In the rows, 128 means zero.
Rotation paths and how fast each direction turns (degrees per step):
Each turn is a multiple of 5 degrees from 10 to 175, or 0.
Each row of a path follows its step; steps can be skipped.

step 0: [129 127 132 130 122 135 124 122 134 132 135 128 119 121 134 127 121 123
 138 133 124 121 123 134 119 133 128 136 128 123]
step 1: [133 124 127 135 121 131 130 120 140 131 139 128 130 119 124 139 127 130
 131 127 120 127 124 119 126 127 122 130 127 131]
step 2: [123 125 124 129 132 125 134 128 129 123 140 128 134 121 124 142 125 122
 123 127 129 120 124 122 126 136 133 122 130 128]
step 3: [119 130 123 121 133 130 127 132 131 126 128 133 129 126 121 129 119 125
 127 130 120 114 122 125 140 126 131 128 127 120]
step 5: [124 127 123 137 133 136 127 133 119 125 132 129 128 133 121 129 136 136
 131 133 136 131 117 125 132 134 126 131 118 127]
step 6: [120 131 131 130 123 127 128 138 129 116 121 121 129 138 126 127 137 130
 135 127 125 129 123 119 125 130 132 126 120 124]
step 7: [132 128 125 123 128 124 134 135 127 119 129 121 136 135 129 117 133 140
 137 120 125 120 133 130 127 128 125 125 132 130]
step 8: [130 133 119 124 131 127 136 131 119 137 122 117 139 130 127 124 135 126
 132 130 123 132 134 133 131 131 129 132 128 135]
step 9: [130 126 134 127 127 127 117 136 126 133 128 114 125 125 127 121 132 123
 130 131 128 134 133 137 135 132 138 129 127 134]
step 10: [134 126 128 125 115 126 126 131 138 134 126 132 124 123 125 121 134 131
 136 132 139 134 134 129 132 124 136 125 132 132]
step 11: [122 132 127 126 121 130 130 131 133 132 140 135 135 126 131 125 134 120
 128 126 137 137 138 132 119 124 127 128 132 127]
Speeds:
[127 124 131 128 128 128 128 129 129 127 126 127 126 131 127 127 127 127
 130 131 128 124 127 128 127 124 133 128 130 127] : 110
[126 129 129 126 128 126 131 129 128 127 126 128 127 127 131 131 127 127
 127 131 126 130 132 126 123 130 130 127 125 130] : 160
[129 130 130 125 127 128 128 127 130 127 126 130 124 126 127 126 126 131
 132 127 128 126 132 127 129 130 127 128 128 124] : 110
[127 130 127 131 127 125 128 125 126 127 128 127 124 126 125 124 128 126
 127 130 128 126 129 129 128 127 126 130 125 131] : 80

step 0: [131 130 121 118 129 124 133 130 138 124 131 124 129 125 122 123 136 133
 126 137 131 145 135 129 127 129 126 132 127 137]
step 2: [117 128 131 121 134 129 125 130 117 126 121 130 121 114 136 129 128 127
 122 123 139 127 133 136 122 129 131 131 124 128]
step 3: [128 117 123 122 118 127 123 136 130 119 118 126 125 129 136 125 134 127
 130 121 135 119 133 137 124 135 125 129 122 123]
step 4: [125 123 113 129 116 133 130 134 123 131 128 122 128 135 135 123 136 133
 124 126 125 136 130 130 122 139 125 126 136 128]
step 5: [122 121 114 127 120 134 129 121 123 128 125 131 121 131 126 140 131 138
 129 131 127 138 125 124 127 118 125 126 131 131]
step 6: [119 131 126 133 135 134 129 123 128 122 122 139 119 130 125 127 128 140
 131 133 138 128 127 135 138 127 122 131 135 130]
step 7: [128 134 122 139 134 134 125 127 140 121 122 130 124 129 138 118 126 133
 131 128 134 128 138 132 125 121 131 130 122 128]
step 8: [125 128 121 127 131 126 127 137 136 121 139 128 133 127 130 123 141 125
 124 133 135 138 140 127 122 124 126 134 124 129]
step 9: [126 123 131 128 130 135 132 137 121 113 131 121 127 128 124 133 136 130
 119 127 121 141 128 130 131 125 126 130 119 125]
step 10: [119 125 129 121 136 135 130 131 112 126 122 128 125 128 131 129 123 134
 119 124 135 130 126 128 124 131 129 131 118 137]
step 11: [126 122 123 119 126 123 129 130 131 120 113 127 122 131 133 129 126 132
 137 126 135 125 133 127 128 140 127 130 117 136]
Speeds:
[127 124 127 130 124 128 127 129 130 127 129 127 132 127 126 127 127 126
 126 133 124 131 127 130 126 128 128 128 129 130] : 85
[131 130 125 127 126 127 125 128 132 128 130 126 126 130 130 126 131 126
 125 129 129 128 128 124 129 131 131 128 128 129] : 90
[125 130 126 125 130 128 130 127 131 130 127 125 125 128 128 129 125 128
 130 132 125 127 127 129 129 128 126 131 128 130] : 65

step 0: [136 134 142 128 124 120 124 127 139 136 135 120 125 136 129 127 139 137
 129 131 129 120 126 127 130 126 132 136 127 129]
step 1: [124 132 121 125 123 117 140 131 141 135 123 121 119 126 124 126 127 129
 127 128 115 130 124 134 129 130 126 131 131 123]
step 3: [134 126 128 121 124 128 130 138 144 127 135 122 129 134 127 126 135 138
 133 123 132 119 132 134 138 126 128 124 127 121]
step 4: [128 127 128 126 125 117 133 131 139 130 122 129 127 130 118 121 132 118
 130 135 127 131 120 122 136 139 117 125 135 125]
step 5: [137 143 130 126 129 133 132 134 133 126 142 126 127 137 132 129 124 131
 134 137 124 133 124 128 133 131 123 128 134 137]
step 6: [133 131 132 123 121 130 133 127 142 135 131 128 128 127 131 130 132 127
 125 133 125 131 140 129 140 129 134 120 132 113]
step 7: [128 135 130 136 120 120 127 130 134 134 120 128 136 142 127 134 125 121
 129 133 122 123 117 127 138 134 126 123 125 128]
step 8: [135 138 127 124 121 126 132 126 140 127 134 133 132 135 124 135 128 144
 127 130 120 129 135 124 126 130 120 134 127 133]
step 9: [131 124 135 128 118 112 124 123 137 143 133 124 120 128 133 124 131 128
 132 132 125 131 134 128 137 124 125 127 130 126]
step 10: [129 134 127 127 125 125 132 126 139 131 129 114 130 132 128 125 117 127
 125 131 116 115 118 133 126 133 122 126 127 128]
step 11: [129 128 135 121 131 131 137 126 142 130 127 121 128 138 121 134 131 133
 142 127 123 136 134 120 126 124 122 129 126 124]
Speeds:
[130 129 127 128 129 123 128 129 127 127 128 130 126 127 125 129 132 131
 127 129 130 129 127 126 129 131 127 133 128 131] : 90
[130 128 127 126 128 129 127 126 132 126 127 129 129 124 126 127 127 128
 123 130 128 128 130 127 124 130 127 128 128 124] : 160
[129 129 127 126 126 131 131 133 128 126 128 131 128 128 127 126 130 124
 129 130 132 129 126 130 128 127 128 128 129 127] : 35
[127 128 131 131 127 131 126 128 130 126 130 128 127 128 125 130 125 131
 130 130 130 132 131 130 127 127 127 128 129 130] : 120
[126 128 125 134 127 127 132 128 127 128 125 124 131 126 128 127 128 128
 126 131 129 129 126 129 128 129 125 126 129 129] : 125

step 0: [133 133 122 134 125 126 127 130 132 117 123 121 128 121 130 121 118 127
 132 128 133 130 132 124 127 131 115 120 130 128]
step 1: [123 133 131 129 122 123 127 131 132 129 132 124 125 129 116 132 133 132
 135 133 131 123 129 131 128 131 110 127 128 130]
step 2: [129 125 128 129 124 130 116 130 126 118 127 127 126 126 130 136 124 139
 136 133 135 129 121 126 118 123 122 129 123 126]
step 3: [137 123 131 124 127 127 126 130 127 124 134 118 125 131 120 127 134 122
 134 127 131 125 117 125 116 133 125 131 134 133]
step 4: [132 136 129 125 137 130 120 136 130 124 128 136 123 129 129 127 136 130
 134 132 135 138 121 123 129 134 127 136 129 128]
step 5: [136 127 127 129 132 117 129 133 122 127 126 125 123 134 131 123 138 129
 131 124 133 126 129 123 126 126 129 133 115 139]
step 6: [123 134 127 133 130 129 125 140 129 119 125 120 118 134 136 123 129 117
 130 124 133 127 128 128 132 130 130 129 125 122]
step 7: [129 137 139 138 132 121 135 135 130 129 130 121 122 126 123 131 122 125
 127 132 134 134 131 131 129 124 126 130 122 135]
step 8: [123 126 127 131 130 131 127 142 134 126 133 125 127 128 123 134 125 132
 134 123 138 125 141 127 122 125 133 126 124 123]
step 10: [129 131 115 134 135 126 122 134 127 132 141 127 135 131 122 131 128 129
 132 139 134 128 127 132 128 132 130 131 132 126]
step 11: [137 133 121 119 133 125 124 128 127 123 125 121 145 128 128 130 124 129
 130 126 135 129 129 126 128 132 125 130 119 132]
Speeds:
[130 130 125 130 132 128 126 125 127 128 124 128 130 131 130 128 131 126
 129 126 127 129 128 128 131 131 130 128 128 131] : 55
